Each row has a name. Each piece below is followed by the name of the row it came from, unless a question asks for something else. Each question is about the rows just above it.

2.62 2.80 1.78 0.43 -0.12 0.71 2.24 3.17 2.87 1.59 0.15 -0.63 -0.77 -0.95 -1.33 -1.84 -1.64 -0.70 = sunit
0.59 2.32 3.03 2.93 2.88 3.29 3.62 3.10 1.40 -0.49 0.20 -0.08 -0.68 -1.30 -1.69 -1.86 -1.74 -1.24 = ziku
0.59 2.32 3.03 2.93 2.88 3.29 0.89 3.10 1.40 -0.49 -1.63 -1.31 -0.32 0.10 -0.80 -2.50 -4.04 -4.43 = kudi
3.17 0.71 -0.77 2.62 -1.84 -1.65 -0.95 -0.63 -0.70 2.24 1.59 -0.12 0.15 2.87 2.80 0.43 -1.33 1.78 = loti
-0.72 -0.82 -1.34 -1.77 -1.49 -0.52 0.33 0.26 -0.65 -1.64 -1.36 0.76 4.21 7.56 9.06 8.26 5.66 2.49 = Lod
7.08 6.31 4.12 1.72 0.64 1.32 2.67 3.50 3.10 1.85 1.17 1.80 3.41 4.64 4.43 2.52 -0.21 -2.58 = kules
0.85 1.48 1.87 2.37 2.85 3.28 3.25 2.81 1.86 0.80 -0.18 -0.77 -1.01 -1.21 -1.89 -3.22 -5.00 -6.32 = kef
-2.08 -3.83 -3.85 -2.90 -1.98 -1.80 -1.58 -0.12 2.67 4.94 4.83 1.78 -2.22 -4.40 -3.35 -0.01 2.96 3.82 = Beke
2.80 -0.95 0.71 3.17 0.15 0.43 -0.70 -1.84 -1.33 2.87 -0.63 2.24 -0.12 -1.64 1.59 -0.77 1.78 2.62 = fon
0.59 2.32 3.03 2.93 2.88 3.29 3.62 3.10 1.40 -0.49 -1.63 -1.31 -0.32 0.10 -0.80 -2.50 -4.04 -4.43 = Tepi
-4.63 -1.57 1.67 4.16 5.79 6.40 5.78 3.57 0.59 -1.72 -2.14 -0.68 1.29 2.08 1.27 -0.06 -0.24 1.34 = maza
-0.12 4.94 -1.58 1.78 -2.08 2.67 -1.98 -0.01 -3.83 3.82 -2.22 -3.85 -1.80 2.96 -4.40 -2.90 4.83 -3.35 is which row reordered? : Beke
-0.65 -0.72 -0.82 -1.49 0.26 -1.64 -0.52 8.26 0.33 5.66 2.49 9.06 7.56 0.76 -1.34 4.21 -1.36 -1.77 is which row reordered? : Lod
Which row holds these entries in another order? -0.49 3.03 -4.43 3.10 -2.50 -0.80 2.32 2.93 -1.31 2.88 -1.63 -4.04 3.62 3.29 0.59 1.40 -0.32 0.10 : Tepi
Which row holds these entries in another order? -4.43 -4.04 -2.50 -0.80 0.10 -0.32 -1.31 -1.63 -0.49 1.40 3.10 3.62 3.29 2.88 2.93 3.03 2.32 0.59 : Tepi
Put -1.84 -1.65 -1.33 -0.95 -0.77 -0.70 -0.63 -0.12 0.15 0.43 0.71 1.59 1.78 2.24 2.62 2.80 2.87 3.17 back in order: which row is it? : loti

1.25 -1.46 -0.24 2.20 -1.89 1.11 3.42 0.08 -3.02 -1.47 -0.67 0.80 3.10 0.24 -2.65 0.85 -1.42 0.69 0.25 -0.36 -1.64 2.96 0.35 -0.99 = Lod
0.49 -0.22 -1.69 0.28 0.78 -0.64 -1.28 -2.15 2.50 -1.90 -1.73 -1.33 -3.10 -1.60 2.51 -0.76 -0.11 2.25 -1.74 -1.88 1.21 0.86 -1.00 -0.09 = kules
2.50 0.78 -1.73 -1.33 -1.74 2.51 -0.22 -3.10 -1.90 -0.09 2.25 0.86 0.49 -1.00 -1.88 -1.60 -0.64 -2.16 1.21 -0.11 0.28 -1.28 -1.69 -0.76 = Beke
-2.17 3.00 1.21 -1.97 0.18 2.35 -1.72 1.37 -2.18 1.13 1.08 1.15 0.12 1.19 -2.67 2.57 2.93 -1.87 1.46 1.15 -0.92 0.04 1.14 0.10 = sunit
2.40 0.19 -1.79 3.77 -3.03 -1.94 2.03 -1.57 -1.78 -2.13 -1.81 -1.72 1.61 -1.68 -2.06 -1.72 0.32 3.22 -1.27 -1.89 0.73 4.41 -1.47 -1.83 = kudi
-3.07 -1.99 -1.70 -1.66 -0.70 1.57 -3.82 -0.77 3.25 -1.87 -1.62 -0.91 7.10 -1.39 2.87 1.82 -2.03 -0.30 -0.84 -1.62 -1.08 -1.49 -0.29 0.23 = ziku
-1.84 -0.81 -1.13 2.03 1.06 0.38 -0.27 1.12 0.53 0.08 1.85 -2.27 1.72 0.41 0.42 1.33 0.09 1.60 -1.30 1.90 -0.47 1.30 -2.15 1.71 = gir
-1.30 -0.47 1.72 -2.15 -0.81 0.38 1.12 2.03 1.85 1.91 1.33 1.06 -1.13 1.30 0.53 0.09 0.41 -2.27 1.71 1.60 0.08 -1.84 0.42 -0.27 = kef
1.37 1.83 -0.40 1.04 -3.32 -3.35 -2.32 0.00 -0.06 -0.64 -0.54 -1.37 -4.57 -0.48 -2.22 -3.54 1.72 2.58 -0.10 -0.47 2.17 2.38 -2.09 -2.43 = Tepi
Which row holds these entries in another order? 0.86 -1.90 -0.11 -1.00 0.28 2.50 -2.15 -1.88 -3.10 -0.22 -0.64 1.21 -0.76 -1.60 -0.09 -1.33 -1.73 -1.74 -1.69 2.25 0.78 0.49 2.51 -1.28 : kules
1.60 0.08 -1.84 0.42 -0.27 -1.30 -0.47 1.72 -2.15 -0.81 0.38 1.12 2.03 1.85 1.91 1.33 1.06 -1.13 1.30 0.53 0.09 0.41 -2.27 1.71 is which row reordered? : kef

2.14 0.32 2.12 7.80 -4.51 -0.37 2.08 -3.64 4.71 -2.38 -2.81 0.08 4.43 -4.16 3.36 -3.36 -4.66 3.08 -0.19 -2.60 0.83 -0.90 2.35 1.91 -0.32 0.81 -0.23 -4.19 4.78 4.31 1.73 1.34 -1.58 0.51 -0.35 0.38 -2.16 3.60 -4.65 -1.84 -4.44 2.20 -0.99 4.11 4.49 4.44 1.31 -0.02 -1.21 1.54 4.55 -1.65 -1.56 3.08 -6.37 -1.59 : gir
1.74 -2.20 1.67 2.86 -2.30 1.39 8.21 4.86 -0.15 -3.76 2.10 4.63 -0.48 -4.93 -0.96 3.05 -1.70 6.25 0.64 -4.93 -1.87 -2.98 -2.10 -1.48 1.42 -3.00 -7.35 -2.70 -7.29 -3.70 -3.70 -9.57 0.04 -4.64 3.93 3.00 1.25 2.18 2.70 7.44 -4.33 -0.47 -2.17 4.62 -3.64 5.15 -3.41 1.31 2.59 2.50 -5.29 5.06 1.37 6.27 2.05 0.29 : kef
4.71 -3.64 0.32 -4.66 -1.84 4.78 -4.65 3.08 -6.37 2.14 1.54 4.49 0.08 1.34 4.11 -0.37 2.20 1.91 -1.59 -4.44 4.44 -2.60 3.08 2.08 4.32 -4.19 -1.58 0.38 0.83 4.43 -0.99 7.80 0.81 -3.36 -0.90 0.51 3.36 3.60 -2.81 -1.56 4.55 2.35 -1.21 -4.16 -0.23 -0.35 1.31 -0.19 -2.38 -0.02 -2.16 1.73 -0.32 2.12 -1.65 -4.51 : maza
-4.51 -1.58 2.12 -1.56 -4.66 1.34 0.32 4.55 4.11 3.08 -4.19 -4.16 -0.35 1.73 3.08 -6.37 0.08 -2.16 0.51 -0.19 2.35 -3.64 0.38 -0.02 3.36 2.14 -1.65 1.91 -3.36 -4.65 -0.32 4.78 -0.99 0.81 -2.81 -0.37 3.60 0.83 7.80 1.54 4.49 4.31 2.08 4.43 -0.90 -4.44 -1.83 1.31 -1.59 -0.23 -2.60 -2.38 4.71 -1.21 2.20 4.44 : ziku
1.67 0.04 6.25 -7.29 -1.48 1.39 2.18 2.59 -3.76 5.15 3.05 2.05 4.86 -4.64 2.70 -2.70 3.00 8.21 -3.70 2.10 1.25 -4.93 5.06 4.62 -3.00 3.93 1.42 -7.35 -2.30 -0.48 -3.70 -3.41 -0.15 -2.98 1.74 0.64 2.50 1.31 -4.93 -0.96 7.44 6.27 -5.29 0.29 -1.87 -4.33 -3.64 -2.10 -2.17 4.63 2.86 -2.20 -0.47 -9.57 -1.70 1.37 is which row reordered? : kef
Which row holds these entries in another order? -6.37 -4.66 -4.65 -4.51 -4.44 -4.19 -4.16 -3.64 -3.36 -2.81 -2.60 -2.38 -2.16 -1.84 -1.65 -1.59 -1.58 -1.56 -1.21 -0.99 -0.90 -0.37 -0.35 -0.32 -0.23 -0.19 -0.02 0.08 0.32 0.38 0.51 0.81 0.83 1.31 1.34 1.54 1.73 1.91 2.08 2.12 2.14 2.20 2.35 3.08 3.08 3.36 3.60 4.11 4.31 4.43 4.44 4.49 4.55 4.71 4.78 7.80 : gir
-4.51 -1.65 2.12 -0.32 1.73 -2.16 -0.02 -2.38 -0.19 1.31 -0.35 -0.23 -4.16 -1.21 2.35 4.55 -1.56 -2.81 3.60 3.36 0.51 -0.90 -3.36 0.81 7.80 -0.99 4.43 0.83 0.38 -1.58 -4.19 4.32 2.08 3.08 -2.60 4.44 -4.44 -1.59 1.91 2.20 -0.37 4.11 1.34 0.08 4.49 1.54 2.14 -6.37 3.08 -4.65 4.78 -1.84 -4.66 0.32 -3.64 4.71 is which row reordered? : maza
Which row holds these entries in another order? 0.29 1.74 -2.20 1.67 2.86 -2.30 1.39 8.21 4.86 -0.15 -3.76 2.10 4.63 -0.48 -4.93 -0.96 3.05 -1.70 6.25 0.64 -4.93 -1.87 -2.98 -2.10 -1.48 1.42 -3.00 -7.35 -2.70 -7.29 -3.70 -3.70 -9.57 0.04 -4.64 3.93 3.00 1.25 2.18 2.70 7.44 -4.33 -0.47 -2.17 4.62 -3.64 5.15 -3.41 1.31 2.59 2.50 -5.29 5.06 1.37 6.27 2.05 : kef

1.05 -0.26 5.23 0.44 1.57 -1.92 0.24  loti
0.92 1.94 -3.87 5.99 4.72 5.36 5.04  Beke
1.05 -0.26 0.24 0.44 5.24 1.57 -1.92  kules
1.95 0.92 5.36 5.99 4.72 5.04 -3.87  Tepi
-2.12 1.01 2.68 8.71 1.16 8.24 -7.13  kudi
0.52 1.79 3.05 1.37 3.16 1.33 -1.87  ziku
5.04 1.95 5.99 5.36 0.92 4.72 -3.87 is which row reordered? : Tepi
Which row holds these entries in another order? 4.72 5.04 -3.87 1.95 0.92 5.36 5.99 : Tepi
Which row holds these entries in another order? -3.87 5.04 4.72 5.99 5.36 0.92 1.95 : Tepi
0.24 0.44 5.24 1.57 -1.92 1.05 -0.26 is which row reordered? : kules

5.32 -8.47 2.29 -1.66 -0.44 0.59 -2.59 -1.02 -1.22 -1.39 -2.37 1.52 -0.26 -> ziku
5.32 -8.47 2.29 -1.66 -0.44 -0.15 -2.59 -1.02 -1.22 -1.39 -2.37 1.52 -0.09 -> kudi
-0.09 -1.22 -8.47 5.32 2.29 -1.02 -0.15 -2.37 -1.66 -0.44 -1.39 -2.59 1.52 -> gir
-0.44 -8.47 -1.03 -2.59 -0.15 -1.39 1.52 -0.09 -2.37 -1.22 5.32 2.29 -1.66 -> Tepi
q: 5.32 -8.47 2.29 -1.66 -0.44 -0.15 -2.59 -1.02 -1.22 -1.39 -2.37 1.52 -0.09 : kudi
-8.47 -2.59 -2.37 -1.66 -1.39 -1.22 -1.03 -0.44 -0.15 -0.09 1.52 2.29 5.32 is which row reordered? : Tepi

0.03 -0.73 -0.46 3.65 1.43 -1.34 -0.08 -0.44 0.81 0.29 -0.07 -0.82 -0.33 -0.87 -1.18 0.80 1.40 -0.33 1.06 0.19 0.03 3.18 1.65 1.89 -0.24 0.91 2.31 -0.45 -0.10 0.13 -1.26 0.86 -0.75 -2.27 -1.53 -1.72 -2.53 -0.47 -2.67 0.19 0.27 -0.74 -0.64 1.05 0.43 -0.70 -1.15 0.42 = loti
0.28 -0.90 0.78 -5.97 -0.96 -0.74 1.55 -0.54 -2.53 -0.61 -8.10 1.31 0.52 1.74 -0.46 0.56 -1.64 0.25 0.65 -1.68 0.66 0.37 -6.94 0.77 -0.70 0.68 -1.18 0.04 -0.59 -1.66 0.57 -1.87 -0.86 4.67 -0.21 3.34 -0.57 -1.77 -0.27 0.89 0.35 1.16 -1.16 -0.13 2.75 0.03 0.30 -0.14 = maza
0.64 -0.93 0.23 -0.19 -0.83 -2.28 0.66 0.70 -0.69 -2.14 -1.17 -1.28 0.19 -0.10 -0.81 -0.12 0.75 0.04 1.63 -0.77 -0.73 -0.90 2.33 -0.20 0.13 -3.61 0.72 0.22 0.53 -0.96 -0.82 -0.64 1.14 1.87 -0.90 5.86 1.39 2.37 -1.22 -1.33 1.09 1.43 0.24 0.59 -0.07 -1.09 0.02 -1.08 = gir
0.23 -0.82 2.37 -0.20 -0.83 0.24 1.43 -0.81 0.19 1.39 0.04 -1.33 0.02 0.70 0.53 1.63 0.13 2.32 1.14 1.87 -1.17 0.22 5.86 0.66 -1.22 -0.90 -0.07 -2.28 -1.08 -0.10 0.75 0.72 -0.12 -1.28 -0.77 -3.61 -0.64 -0.93 -0.73 -2.14 0.64 -1.09 -0.69 -0.19 0.59 -0.90 -0.96 1.09 = fon
2.53 -0.29 1.33 -0.02 -0.99 -0.42 -1.17 -3.42 1.09 0.45 -1.05 1.60 -1.18 2.27 -0.92 -2.37 -0.81 0.45 -1.44 -1.84 1.05 0.81 -1.47 0.37 0.09 1.32 0.23 -0.27 0.49 -0.79 -3.75 -2.64 2.94 0.39 -0.52 -0.39 -1.73 1.16 1.43 -2.79 0.48 0.07 6.32 -0.85 -0.78 -4.44 -0.23 1.00 = kules
-0.02 -2.64 6.32 1.32 0.45 -1.18 1.33 0.09 2.53 1.09 -0.99 -0.92 0.48 1.00 -0.29 2.27 -1.47 -0.78 -0.23 1.05 -0.79 -2.79 0.49 -1.84 -3.75 0.37 -1.05 -2.37 -3.42 0.81 0.23 0.45 1.17 -0.42 -0.85 -1.73 1.43 -0.39 0.07 0.39 1.60 -1.17 -0.81 -4.44 2.94 -0.27 -1.44 -0.52 = Tepi
-4.44 -3.75 -3.42 -2.79 -2.64 -2.37 -1.84 -1.73 -1.47 -1.44 -1.18 -1.17 -1.05 -0.99 -0.92 -0.85 -0.81 -0.79 -0.78 -0.52 -0.42 -0.39 -0.29 -0.27 -0.23 -0.02 0.07 0.09 0.23 0.37 0.39 0.45 0.45 0.48 0.49 0.81 1.00 1.05 1.09 1.16 1.32 1.33 1.43 1.60 2.27 2.53 2.94 6.32 is which row reordered? : kules
Which row holds these entries in another order? -0.27 -1.44 -0.52 -0.02 -2.64 6.32 1.32 0.45 -1.18 1.33 0.09 2.53 1.09 -0.99 -0.92 0.48 1.00 -0.29 2.27 -1.47 -0.78 -0.23 1.05 -0.79 -2.79 0.49 -1.84 -3.75 0.37 -1.05 -2.37 -3.42 0.81 0.23 0.45 1.17 -0.42 -0.85 -1.73 1.43 -0.39 0.07 0.39 1.60 -1.17 -0.81 -4.44 2.94 : Tepi
-1.08 0.02 -1.09 -0.07 0.59 0.24 1.43 1.09 -1.33 -1.22 2.37 1.39 5.86 -0.90 1.87 1.14 -0.64 -0.82 -0.96 0.53 0.22 0.72 -3.61 0.13 -0.20 2.33 -0.90 -0.73 -0.77 1.63 0.04 0.75 -0.12 -0.81 -0.10 0.19 -1.28 -1.17 -2.14 -0.69 0.70 0.66 -2.28 -0.83 -0.19 0.23 -0.93 0.64 is which row reordered? : gir

-2.60 -1.46 -2.46 -1.25 -1.11 2.78  maza
-1.11 -1.26 2.78 -2.60 -2.46 -1.46  loti
-2.60 2.78 -1.45 -1.26 -2.45 -1.11  Tepi
Which row holds these entries in another order? -1.45 -1.11 2.78 -2.45 -2.60 -1.26 : Tepi
Which row holds these entries in another order? -1.26 2.78 -2.60 -2.46 -1.46 -1.11 : loti
Put -1.45 2.78 -1.26 -2.45 -1.11 -2.60 back in order: which row is it? : Tepi
-2.60 -2.46 -1.46 -1.25 -1.11 2.78 is which row reordered? : maza
-2.46 -1.26 -1.11 2.78 -1.46 -2.60 is which row reordered? : loti

-2.10 2.75 7.37 -2.84 4.05 2.46 2.68 = fon
5.73 -2.89 -8.07 4.71 -1.39 -4.58 -3.36 = Tepi
-8.07 -3.36 4.70 5.73 -2.89 -1.39 -4.58 = Lod
-4.58 -3.36 -8.07 -1.39 4.71 -2.90 5.73 = sunit
-0.97 2.23 3.41 3.28 2.23 1.09 -0.93 = maza
-0.34 0.81 -4.05 2.65 1.11 1.29 -3.40 = ziku
Put -3.40 -0.34 0.81 -4.05 2.65 1.11 1.29 back in order: which row is it? : ziku
Put -8.07 -4.58 -3.36 -2.89 -1.39 4.71 5.73 back in order: which row is it? : Tepi
4.71 -1.39 -4.58 -3.36 5.73 -2.89 -8.07 is which row reordered? : Tepi
Which row holds these entries in another order? -8.07 -4.58 -3.36 -2.90 -1.39 4.71 5.73 : sunit

-4.50 -0.59 1.70 -4.43 -3.32 1.57 : gir
5.00 -0.59 -1.44 6.06 9.11 1.57 : Tepi
1.57 0.14 -3.32 -1.29 1.70 -1.52 : kef
-0.58 -3.32 1.57 1.70 -4.43 -4.50 : Beke
1.57 -0.58 -4.50 1.70 -3.32 -4.43 is which row reordered? : Beke
Which row holds these entries in another order? -4.50 1.70 -4.43 -3.32 1.57 -0.58 : Beke
-4.50 -0.58 -3.32 1.57 1.70 -4.43 is which row reordered? : Beke
Which row holds these entries in another order? -4.50 -4.43 -3.32 -0.59 1.57 1.70 : gir

